Where one turn sends some rows of the set: a few examples, then the rows asked:
Zigeg: [-10 -12   3  37  27  38   0  42  22 -16 -12   0 -11  11   7 -48 -34]
Nukat: [ -4   0   2 -14  15  21  18  21   7  16  30  30   6  -5  41   2 -37]
reru: [ 24 -15 -43   8  25 -11  10  45 -26  -8 -24   1 -23  14  37 -24 -45]
dudu: [-14 -46 -19  10  45  12  38  10   1  21   3   6  -3 -19  37 -46 -47]
niki: [ -8 -28   1  30  24  30  47  35   5  15 -29  10 -10   6  -5 -27  -7]
goli: [ 14 -44   2  -3  23 -19  11  30  28  -3  20  21   5  -5  19  -2 -47]
Rosif: [ -3 -23  22  30  19   4  -4  52   5  18 -23  20 -29   8  13  -5  -2]
suba: [ 25 -28  -7  -4  13   3  18  23  -1  33  -6 -35   6  15  40 -35  -8]
kazu: [  1 -20 -17  19  13 -28  34  22   9   1  28  -9  -4  13   4  13 -29]
fek: [ -6 -11 -26  19   0  -9 -18  27 -16  24  -7  25   1  20  28 -50 -14]
tubag: [  6 -19 -52  -4  50  35   6  34   2  20  -1   5  -8  24  27  -3 -26]
fitog: [-14  -4 -36  -2  25  35 -12  17  22  31   0  -3   2 -12  30  -5 -22]
dop: [-38 -21 -13  29  -1   3  -4  37  -7  13  15  31 -37  12  46 -19 -23]
bak: [-18   8 -43  31 -12  -9  11  39   4   8 -20   5 -10  -3  47 -22 -44]
vor: [-32 -23  -8  13  12  21  26  35  30 -21   0 -29  -8  20  37 -28  -4]
Mavez: [ -8  -6 -16 -10  43 -18   2  35  -5 -17  -7  21 -46  -7  30 -26   1]
romi: [ 18  -9 -15  18  16   1  20  24   3  -3  32  -7 -16  11 -10   8 -33]
pef: [-17 -41 -13  11  17  30  26  35   4 -22 -13 -39 -21   7  38 -27 -10]
Gali: [-13   0 -24  16  -9 -11 -11  23   3  11 -19  -4 -11 -18  42 -28 -56]
dok: [ 10 -17 -36  29  26  19  46  17  -4  17  14   3 -11 -22   8 -43 -24]
kimud: [  6 -25  21 -10   1   3  27  44  11   4  12  30 -37 -12  50 -23 -29]
dugal: [-25 -42   2  -4  14  27  48  24  26  12 -28   5 -12   1  15 -37 -19]
Pigit: [ -4 -50   9 -12  29  -3   6  20  17  -2  18  -5  -4  -3  29   4 -55]
vum: [ 21  -9   1  11  24   6   4  26  16  37  -3  -8   9  29  19 -55 -36]
sufe: [ -4 -21 -33 -15  16 -23  -5  19 -17  10 -20   4  -6  13  40 -48  -1]
lote: [-15  10  18  23  34 -19  39  32 -14   9   5   3 -36  12  24  -8 -23]
dalag: [-22 -22  -3 -20   4  -3  24  35  27   7 -14  -1 -51  30  26 -21 -12]
Gufi: [  0 -23   6  32  38  30   4  55  26 -25  -8   4   2  16  22 -34 -10]
labik: [ 13 -12 -39   5  30 -16  11  52  -2 -13 -38  15  -9  -6  51 -25 -38]
sagos: [  3   4  -8 -12  45   9  34  22 -15   7  22  13   1  11  32  14 -22]

Pigit moves to Gali
sagos moves to sufe
Where do these go?
goli moves to bak
fitog moves to vum
Rosif moves to lote

Where one turn sends some rows of the set: a few examples, then the rows asked:
Nobuf: [ 12 -22  20  -3  -6  15   8 -11   0  -4  -4  11  10 -22 -38  -1  17 -21
 -28   2]
gipu: [ -4  46  10   5 -42  21  25  24  24   1  16   5   2 -27  -1   0 -12 -17
 -12 -26]
nuva: [-16  29  -8  -7   7 -19   0 -15  -4 -14  17 -15  16  13  -1 -11  15 -23
  17  -5]
simut: [ -8  27  13  10 -12   5  19   9  40  -6  -4  -2  15  15  14 -30  14 -16
  14  23]
rif: [  3  12 -22  -3   4 -14  25  31   7  10  20  35   6  12  34  -2 -26 -20
  -5 -30]
luve: [-18 -16  14   8  12   8   5  11  35  34  10  18  12  13  -9  25   4   3
   1 -11]
mebi: [-13   3 -25  26  24  12  27  15  20   1  -5  16  32 -23  35   1   4 -29
 -20 -14]
lat: [ -9  20   2  38   5 -10  26  27 -17  30  -9  22   2 -27 -22   4   6  19
   7 -33]
feler: [ 14  19   2 -15 -17  11   9  13   3   2 -11   9  30  26  16   8  19  16
  29  -5]
vinak: [ -2  11  13   4 -15 -27  50   2 -18  11 -12  -2  28   0   2 -34 -15 -21
   5   7]
ket: [ 17   0 -17   6 -12 -12  -5  -6   6 -16  -8  25  -8  -5  16  13 -21 -44
  -4  16]
mur: [ -9   9  20   1  -3 -29  42 -10  26  -1  11  17  21   9  14  -3   3  -9
 -45  -2]
dofo: [-14  -1  -5  22 -10  -5  24   4  11  16   3  -8  35  19 -12   7   2  22
 -32   2]
rov: [  4   0  10 -28  23  19  18   3 -14 -14   2 -17  12   3 -12   7  30  10
  -3 -12]
lis: [  1  -4  43  19  -4  -5  22   8  24  -9 -17  44   1  10 -17 -30  10  -1
  -5   7]
bevi: [  7  13   3  -1  12  23  32   2 -31 -40 -10  44  -6 -21  14   3 -15  -2
   1 -26]
nipo: [  2  41 -10   9 -24  14  18   6 -17 -22   4  -7  25  -6  -5  -8 -31  -7
  -2 -44]
tak: [ 12   4   9  16   7   9  11  13  22 -42 -22 -22   1 -14 -17   0 -14 -25
 -22   4]
Kivi: [-21   4 -38  13   5 -10  34  11 -19  33   6  25   7 -20   8   0   3 -19
   1 -18]
mele: [  2  -2   3  26   8  -7  15  11 -33   2 -15  -6  47  -6  -4  -2  -1   0
  -4  26]
kiv: [ -8  20 -16   6  11  -2  53  35 -17   6   1   6 -13   4 -23 -14 -23  10
   0 -26]
fad: [ -1  22  28  15  19  -5  20 -10  -6   6 -21   1   4 -10 -12  -5 -11 -13
  53  -4]
pibut: [  0  19  17  50  24  10  19  31  22  -3 -20  14  27 -28   5   6   8  10
 -13 -27]
podo: [ -7  33  12  -4 -39  19  23  30  24  10  27   5  -3 -20  11  -9 -12 -12
 -15 -22]
Kesiz: [ 13  19   1  30  10  -9  -6  21  30 -17   4  29   9 -35  26  13 -20 -26
 -12  -2]
ruvi: [  0  18  23  -4  -6  34  40  22   6  -3  10  43 -31 -34   6  -1  -2 -12
 -11  -6]
bez: [ 12  20  27  -3   4  -2  29  46   4 -13 -11 -14 -15  19 -24   0  -3  15
  -6 -19]
gov: [  3  39 -11   7 -24   9  16   5 -12 -36  -2   6  27 -15   7   3 -25  -6
   0 -46]
vifa: [ -8  20  35  12  31  -8  11 -22  37  -5   1  21  -4  -1   0  26   5   1
   2 -15]
Tul: [ -6  13  23  -7   1  27  28  23   9 -12   7  55 -24 -34  13   7  -3  -7
  -9   4]
begam: [ -7  -2  23  -1  15 -29   3 -16 -21 -18   3  29   2   7 -31 -11  11  -8
  -1 -22]
vura: [ 22  -1  11   9 -45   8   0  -1  17  13 -17  36  27  -1  -7   0   6 -15
   4  10]
luru: [ -2 -17  21  12  30   6  -4  15  -9  20  -8  21  23 -11  -2  16   2 -20
  29  11]
Muvu: [  3  28   6  39  18   4  21  25   7 -22 -15   2 -10 -43 -31   2 -18   3
  -6   1]
Nefeb: [ 15  16   1 -14 -15 -23  14  28 -12  13   3  33 -23  27   8  13  -8  -5
  11  -9]
Vugo: [  4  20   1   8  15  23  21  -1 -32 -46 -17  41   3 -20  -3   8 -22  -3
   4 -18]

feler moves to rov
mebi moves to Kivi
Where do these go?
gov moves to bevi
begam moves to lis
ket moves to Nefeb
mur moves to vinak
nipo moves to Vugo
luru moves to luve
kiv moves to Muvu

